128 stands for zero in the data rows.
Here are some points, one per row:
tensor([ 94, 156, 108,  82, 171, 162, 101, 126,  92, 184,  78, 166, 150, 146, 103, 172, 104,  68, 176,  96,  94, 181, 177, 125])
tensor([121, 113, 199,  65,  69, 185, 198, 158,  82, 145,  64,  86, 177, 170,  96, 115, 173, 162,  97,  98, 104, 153, 142, 136])
tensor([157,  97, 137, 145, 108,  87, 191, 171, 119,  62, 191, 192, 174, 180, 158,  74,  96, 101,  73,  89,  80, 159, 114, 181])
tensor([ 79,  68, 126, 104, 185, 178, 112, 120, 141, 143, 102, 162, 155, 154, 107,  91, 190,  71,  77, 127, 103,  83,  55, 219])
tensor([188,  97, 144, 170,  83, 114,  89, 130, 160, 182,  41, 180, 118, 149, 135, 104, 165, 172, 116, 157, 162, 106, 164, 185])
tensor([154, 178,  61,  70, 161, 131, 148, 130, 145, 137,  89, 188,  88, 117, 202, 133, 115, 150, 134,  51, 135, 135, 134,  72])
tensor([115, 146,  85, 194,  79, 107, 113,  77,  87,  88, 181, 182, 214, 164, 150, 153,  83, 170, 142,  89,  65, 179, 114, 174])
tensor([ 83, 180, 131, 101,  63,  89, 120,  87,  74, 154, 140, 151, 122, 175, 132,  92, 128, 133,  91, 172, 168,  64, 105, 101])
tensor([178, 102,  93, 182,  74, 187, 139, 109, 153,  77,  80, 108,  99,  62, 182, 138,  94, 103, 122, 161, 112, 187, 110, 149])
tensor([139, 129, 106, 182, 161, 176, 167, 102,  83, 202,  87, 107,  54, 202, 123, 108, 100, 108, 176, 138,  89,  84, 106, 118])
tensor([138, 176, 118, 105, 133, 147, 196, 106,  90,  84, 134, 114, 178, 156, 146, 140, 138, 142,  90, 205,  73,  77, 141, 100])
tensor([114,  76, 210, 135, 105, 174, 168, 179,  95, 104,  49, 102, 179, 161,  71,  58, 114, 142, 204,  96, 138, 125, 160, 193])
tensor([ 61, 125, 103, 100,  78, 173,  92,  98,  72, 168, 149, 184,  83, 178, 131, 124, 120,  97, 136, 177, 118, 119,  85,  58])
tensor([112, 138, 203, 152, 161,  81, 133, 139,  87, 102, 183, 171, 100,  51, 188, 119, 121, 100, 143, 100,  94,  61, 175, 118])
tensor([124, 111, 145, 143,  88,  79, 180, 185, 118, 169, 179, 143,  69, 160, 115, 146, 125, 182, 172, 108, 122, 113, 104, 158])
tensor([ 72,  40, 154,  68,  87, 139, 171, 161, 159, 184, 147,  83, 166,  96, 102, 107,  60, 168,  81, 104, 112, 102, 172, 116])
tensor([119, 117, 157, 185, 171, 104, 140, 188, 155, 183, 122, 144, 142, 171, 164, 174,  77,  79, 126, 140, 127, 130,  84,  89])
tensor([114, 136,  93,  89, 178, 161, 167,  62, 166, 107,  89, 196, 140, 170, 170,  44,  80, 204, 163, 108,  82, 194, 158, 119])
tensor([ 84, 103, 100, 100,  80, 187, 145, 110, 153, 198, 167,  65, 194,  93,  86, 102,  74, 177,  89,  80, 163, 122, 166, 102])
tensor([192, 101, 157, 176,  95, 145, 166,  90, 124, 121,  55,  99, 173, 108,  82,  83,  40, 155,  94,  98, 113, 116, 115,  67])
tensor([ 76, 171, 125, 132, 170, 133, 105,  96,  95,  84,  86, 149, 167, 158,  58, 158, 219, 138,  96, 112, 101, 114, 205,  79])
tensor([180, 120, 188, 132, 128, 120,  71, 111, 187,  86, 163,  82,  89, 123,  66, 103, 103, 145,  92, 157, 152, 129, 185, 128])
tensor([162, 101, 170, 125, 140, 121, 104, 123, 166,  90,  79, 116, 111,  90, 148, 182, 196, 174,  94,  56,  85,  76, 145, 187])
tensor([119, 181,  80,  64,  87, 149, 145, 204, 191, 162,  52,  74, 171, 126, 102, 144,  89, 117, 183, 127,  87,  47,  46, 143])
tensor([ 85, 109, 126,  52,  89,  57, 146,  91,  25, 153,  96, 145, 100,  54, 115, 107, 139,  70, 148, 124, 135, 205, 135, 190])
tensor([160, 158, 147, 168, 130,  61, 159, 102,  98, 126,  91,  96,  76,  85,  52,  67, 174, 136, 104, 103,  87, 176, 132,  61])
tensor([146,  75, 181, 105, 137, 217, 106, 177,  78,  62, 173, 126, 176, 145, 109, 132, 185, 124, 170,  76, 176, 151,  88, 109])
tensor([101, 132, 176, 148,  86,  65, 153, 151, 106, 152, 163, 107, 117, 101,  97, 123, 121, 138, 146, 175,  97,  88, 159,  93])
tensor([ 79,  91, 154, 181, 101, 102, 165,  92, 109,  84,  97, 114, 157,  98, 161, 195, 178,  80, 156, 105, 183, 141, 119, 106])
tensor([185,  75,  69,  92, 121, 136,  88, 104, 163, 203,  98, 175,  78, 120,  85, 157, 144,  78, 131, 113, 151, 107, 207, 154])
tensor([164, 178,  77,  85, 168, 166, 134, 145,  62,  91, 122, 190, 110, 145,  80,  83, 126, 210, 173, 150, 215,  77,  98, 145])
tensor([139, 140, 184, 103, 189,  93, 124, 114, 177, 125, 135,  42, 102, 136, 188, 127, 148,  98, 140, 103, 177, 192, 102,  86])
tensor([139, 173,  91,  73,  70, 128, 113, 106, 176, 129, 183, 113, 142,  84, 106,  85, 139,  62, 182, 121,  65,  65,  77, 152])
tensor([143, 134,  83, 200, 150, 137, 171, 141, 151, 189, 173, 136,  75, 175, 121, 156, 210, 192, 198,  73,  89, 129,  73, 156])
tensor([149, 137, 158, 140, 205,  87, 118, 160,  72, 199, 134, 112, 141,  96, 117, 143,  99, 124, 112, 137,  78,  96, 109, 127])
tensor([204, 129,  88,  72,  97,  66, 106,  84, 114, 102,  88, 101, 179,  87, 154,  99, 169,  78, 138, 158, 180,  92,  71, 144])
tensor([136,  63, 121, 116, 112,  84,  75, 188, 150, 104, 163, 155,  65, 162,  95,  75,  77, 153,  92, 150, 139, 117, 163, 124])
tensor([133, 164, 139, 170,  58, 160,  47,  84, 181, 138,  99, 114,  91, 104, 205, 198, 140,  82, 110, 178,  72, 102, 163, 124])
tensor([ 74, 113, 192,  85, 194,  72, 159,  56, 153, 111, 167, 164, 142, 158, 190, 134,  88, 155, 199, 177, 170, 135, 107, 106])
tensor([163, 126, 144, 150,  89,  75, 147, 172, 101, 121, 160,  99, 119, 168, 141, 114, 105, 111, 173, 183, 175,  91, 164,  97])
tensor([174,  52,  45,  90, 171,  77, 111, 171, 177,  96, 101, 168, 168,  93, 118, 187, 153,  88, 131, 170, 180, 154, 141,  61])
tensor([116, 180, 180,  97,  54, 173, 115,  79, 184, 122, 110, 174,  65,  89, 110, 168, 117,  88,  68, 154, 124, 129, 171, 147])
tensor([106, 137, 151, 102,  81, 150,  82, 185, 105,  59, 166, 126, 171, 128, 116, 163, 165, 167, 184, 154, 173, 144, 103,  77])
tensor([ 75, 138, 151, 146, 163, 128, 120, 168, 183,  70,  91, 149, 177, 104,  60, 122, 187,  77, 157, 116,  71, 129, 194,  90])
tensor([ 82, 123, 183, 120, 174, 105,  56,  52, 112, 112,  86, 106, 163, 136, 160, 172,  61, 129, 123, 115, 132, 161, 102, 140])
tensor([ 67,  97, 100, 188, 178, 162, 173,  65, 112, 186, 136,  81, 147,  67, 167, 109, 104, 198,  83, 174, 178,  54, 170, 149])
tensor([136, 106,  75, 130, 162,  83, 151,  63,  74,  95, 160, 162, 160, 184, 143, 170,  75, 108, 136, 118,  50, 168, 132, 205])
tensor([114, 163, 105, 118, 175, 173, 176, 106, 204, 100,  70, 187, 119, 152,  98, 162,  83, 156, 161, 129,  97, 140, 175, 117])
tensor([ 81, 117, 139, 196,  85, 177,  69, 133,  66, 187, 124, 185,  97, 125, 102, 110,  99,  92, 120,  93,  93, 109,  69,  64])
tensor([148, 193, 124,  87, 123,  84,  61, 100, 137, 188, 182, 131, 200,  68, 132,  92, 155,  77, 182, 148,  72,  79, 102, 176])
tensor([200, 151, 153,  73, 127, 108, 111, 104, 153, 158, 183,  67, 184,  94, 122, 184, 177, 124, 144, 183, 131, 147,  70, 166])
tensor([162, 145,  83,  87, 166, 154, 153, 138,  98,  92, 114, 118, 152, 123, 126, 173, 147,  88, 162, 107, 106, 125, 182,  93])
tensor([147, 163, 147, 143, 170, 104, 127, 151,  73, 102,  79, 101, 112,  87, 139,  84, 125,  79, 150, 153, 128,  80, 144,  86])
tensor([ 95, 176, 177, 157, 123, 100, 197, 188, 109, 158, 124, 188,  39,  80, 119, 168, 121, 150, 102, 152, 113, 154,  61,  77])
tensor([ 90, 223, 112, 175, 129,  80, 172,  99, 167,  96,  95, 188, 135,  88,  78, 119, 134,  91,  67,  92, 202, 165,  94, 181])
tensor([107,  74,  60, 193, 128, 147,  83,  88, 172,  92, 195, 137,  98,  78,  63,  80, 134,  99, 154, 101, 170, 103,  56, 108])
tensor([ 56, 155, 133,  53, 138, 179,  82, 130, 137,  86, 180, 138,  84, 144, 164,  41, 156,  92, 140, 176, 153, 143, 111, 101])
tensor([173,  81, 194, 112, 124,  88,  79, 157, 158, 160, 132, 193, 108,  76, 161, 168, 162, 204,  86,  80, 152, 105, 113, 160])
tensor([110,  59,  86, 178,  66,  80, 144, 104, 166,  59,  65,  90, 115,  64, 196, 123, 154, 165, 114, 177,  34, 179,  78, 141])
tensor([120, 167,  94,  94, 152, 108, 161, 152, 110, 132, 100, 180, 145,  98,  86, 195, 185, 164, 177,  76, 159, 108, 173,  96])
tensor([100, 116,  94, 106, 210, 168,  78, 211, 129, 162, 162, 116, 164,  34, 111, 137, 138, 212, 100, 199, 157, 183, 117, 167])
tensor([126,  96, 138, 166, 138, 136,  66, 125, 193, 162, 156, 183, 149, 187,  72,  99, 169, 160,  81, 173, 134, 126, 125, 121])
tensor([158, 181,  82, 110, 168, 202, 181, 186, 137,  85, 138, 122, 133,  78, 115, 170,  86,  95,  94, 110, 118, 148, 157,  94])
tensor([174, 154,  94, 131, 134, 126, 137, 164, 193, 100, 156, 140, 175, 167, 194,  79,  93, 155, 185,  60,  99,  70, 164,  97])
tensor([149, 121, 164, 162, 147,  87, 126, 166, 119, 195, 177, 136, 166, 163, 137, 171,  89, 101,  94, 104, 142, 164,  82,  82])
tensor([154,  89, 105, 133,  91, 149, 133,  91, 175, 182, 140, 143,  85, 105,  74,  80, 138, 100, 193, 197, 122, 236, 131, 157])
tensor([ 63,  64, 102, 156, 140, 154,  77, 144, 149,  77, 104, 116,  68, 143, 102,  90, 149, 118, 170, 177, 128,  87,  95, 152])
tensor([140, 160,  84, 109, 146, 148,  90, 112,  63, 100, 110,  40, 133, 144, 106,  81,  92, 167, 161, 141,  87,  92, 141,  70])
tensor([ 62, 189,  45, 164,  95,  71,  58, 189,  85, 107, 116,  51, 128, 186, 178, 115, 148, 170,  90,  76, 156, 189, 160, 196])
tensor([ 76,  74, 125, 121, 129, 103, 189,  64, 145, 117, 181,  68, 160, 196, 146, 186, 141,  76, 106, 114, 179, 168,  95,  79])
tensor([117, 191, 168, 126,  97, 175, 172, 149, 148, 102, 166,  58,  60, 170, 135, 140,  83, 131, 144,  74,  93, 131, 158, 204])
tensor([ 70, 106,  95, 193, 206, 159, 208,  83, 156, 172, 162,  87, 101,  72, 163,  98, 146, 113,  79, 147, 178,  60, 187, 194])
tensor([ 78, 142, 170, 157,  91, 103, 119, 189, 133, 183,  92, 115, 126, 151, 174, 175, 142, 132, 170, 167, 148, 164, 110, 109])
tensor([178,  98, 135, 138,  99, 129,  87, 134, 150,  70, 162, 142,  76, 170,  55, 183,  65, 149,  94, 172, 181,  80, 144, 166])
tensor([153, 141, 175, 155, 172, 169, 109, 190, 140, 151,  66, 169, 148, 137, 191, 124, 126, 106,  61, 145, 140, 143,  52,  71])
tensor([135, 109,  55, 102, 131, 121, 159, 181,  87,  99, 185, 110, 132, 156, 149, 112, 168, 154, 104, 153,  55, 113, 191,  79])
tensor([169, 179, 154, 129, 101, 131, 144, 143, 122, 119, 177, 186, 178, 131, 178, 123,  75, 137, 145, 110, 181, 142, 186, 173])
tensor([145, 151, 189, 178, 191,  84, 141, 106, 112, 118, 132, 113, 159, 138, 131, 167,  73, 108, 148, 170, 175, 159, 119, 129])
tensor([211, 103,  99,  67, 173, 169, 110, 138,  66,  98, 144, 107,  67, 181, 137, 174, 154,  82,  46, 171, 131, 109,  98, 162])
tensor([183,  73, 125, 132,  80, 103, 109,  69, 123, 107, 166, 149,  67, 132, 153,  73, 143, 161, 114,  86, 190, 108, 155, 104])
tensor([156, 149, 156, 148, 106, 168, 119,  64, 153, 120, 166,  93,  95, 158,  59, 101, 197, 158, 117, 152, 103, 153,  69, 137])
tensor([192,  72, 141,  88, 122, 157, 120,  72, 139, 194, 128, 107, 147, 102, 165, 169, 186, 203,  79,  83, 110, 144, 131, 137])
tensor([141, 149, 136, 177,  98, 223, 117, 170,  75, 136, 184, 108,  94, 132, 194, 157,  96, 106, 178,  72, 138, 184, 162, 186])
tensor([159, 183, 136, 171, 102,  99, 163, 159, 172, 185,  95,  75, 150, 130, 146,  52, 187,  59,  80, 134, 182, 185, 179, 120])
tensor([ 58, 136, 101,  78, 175,  51,  70, 118, 105,  84,  73,  47,  95, 163, 125, 177,  61, 137,  71,  55, 171, 143, 102, 166])
Along one direction, these points spread out more than along any other. Take the direction at right angles to it along which they spread out most. Go by this last direction. Where along it does each point below lie, from 0 to 99? The average is 50, and the first point in the table lies past the average. One standard deviation of the points above along it is 16.
tensor([ 63,  64, 102, 156, 140, 154,  77, 144, 149,  77, 104, 116,  68, 143, 102,  90, 149, 118, 170, 177, 128,  87,  95, 152]) 68
tensor([163, 126, 144, 150,  89,  75, 147, 172, 101, 121, 160,  99, 119, 168, 141, 114, 105, 111, 173, 183, 175,  91, 164,  97]) 47
tensor([ 85, 109, 126,  52,  89,  57, 146,  91,  25, 153,  96, 145, 100,  54, 115, 107, 139,  70, 148, 124, 135, 205, 135, 190]) 34
tensor([146,  75, 181, 105, 137, 217, 106, 177,  78,  62, 173, 126, 176, 145, 109, 132, 185, 124, 170,  76, 176, 151,  88, 109]) 58
tensor([192,  72, 141,  88, 122, 157, 120,  72, 139, 194, 128, 107, 147, 102, 165, 169, 186, 203,  79,  83, 110, 144, 131, 137]) 47
tensor([162, 101, 170, 125, 140, 121, 104, 123, 166,  90,  79, 116, 111,  90, 148, 182, 196, 174,  94,  56,  85,  76, 145, 187]) 49
tensor([119, 117, 157, 185, 171, 104, 140, 188, 155, 183, 122, 144, 142, 171, 164, 174,  77,  79, 126, 140, 127, 130,  84,  89]) 21
tensor([154,  89, 105, 133,  91, 149, 133,  91, 175, 182, 140, 143,  85, 105,  74,  80, 138, 100, 193, 197, 122, 236, 131, 157]) 59
tensor([145, 151, 189, 178, 191,  84, 141, 106, 112, 118, 132, 113, 159, 138, 131, 167,  73, 108, 148, 170, 175, 159, 119, 129]) 16
tensor([ 81, 117, 139, 196,  85, 177,  69, 133,  66, 187, 124, 185,  97, 125, 102, 110,  99,  92, 120,  93,  93, 109,  69,  64]) 54
tensor([114,  76, 210, 135, 105, 174, 168, 179,  95, 104,  49, 102, 179, 161,  71,  58, 114, 142, 204,  96, 138, 125, 160, 193]) 73
tensor([141, 149, 136, 177,  98, 223, 117, 170,  75, 136, 184, 108,  94, 132, 194, 157,  96, 106, 178,  72, 138, 184, 162, 186]) 46
tensor([138, 176, 118, 105, 133, 147, 196, 106,  90,  84, 134, 114, 178, 156, 146, 140, 138, 142,  90, 205,  73,  77, 141, 100]) 61
tensor([136, 106,  75, 130, 162,  83, 151,  63,  74,  95, 160, 162, 160, 184, 143, 170,  75, 108, 136, 118,  50, 168, 132, 205]) 41
tensor([ 76,  74, 125, 121, 129, 103, 189,  64, 145, 117, 181,  68, 160, 196, 146, 186, 141,  76, 106, 114, 179, 168,  95,  79]) 19
tensor([139, 129, 106, 182, 161, 176, 167, 102,  83, 202,  87, 107,  54, 202, 123, 108, 100, 108, 176, 138,  89,  84, 106, 118]) 66
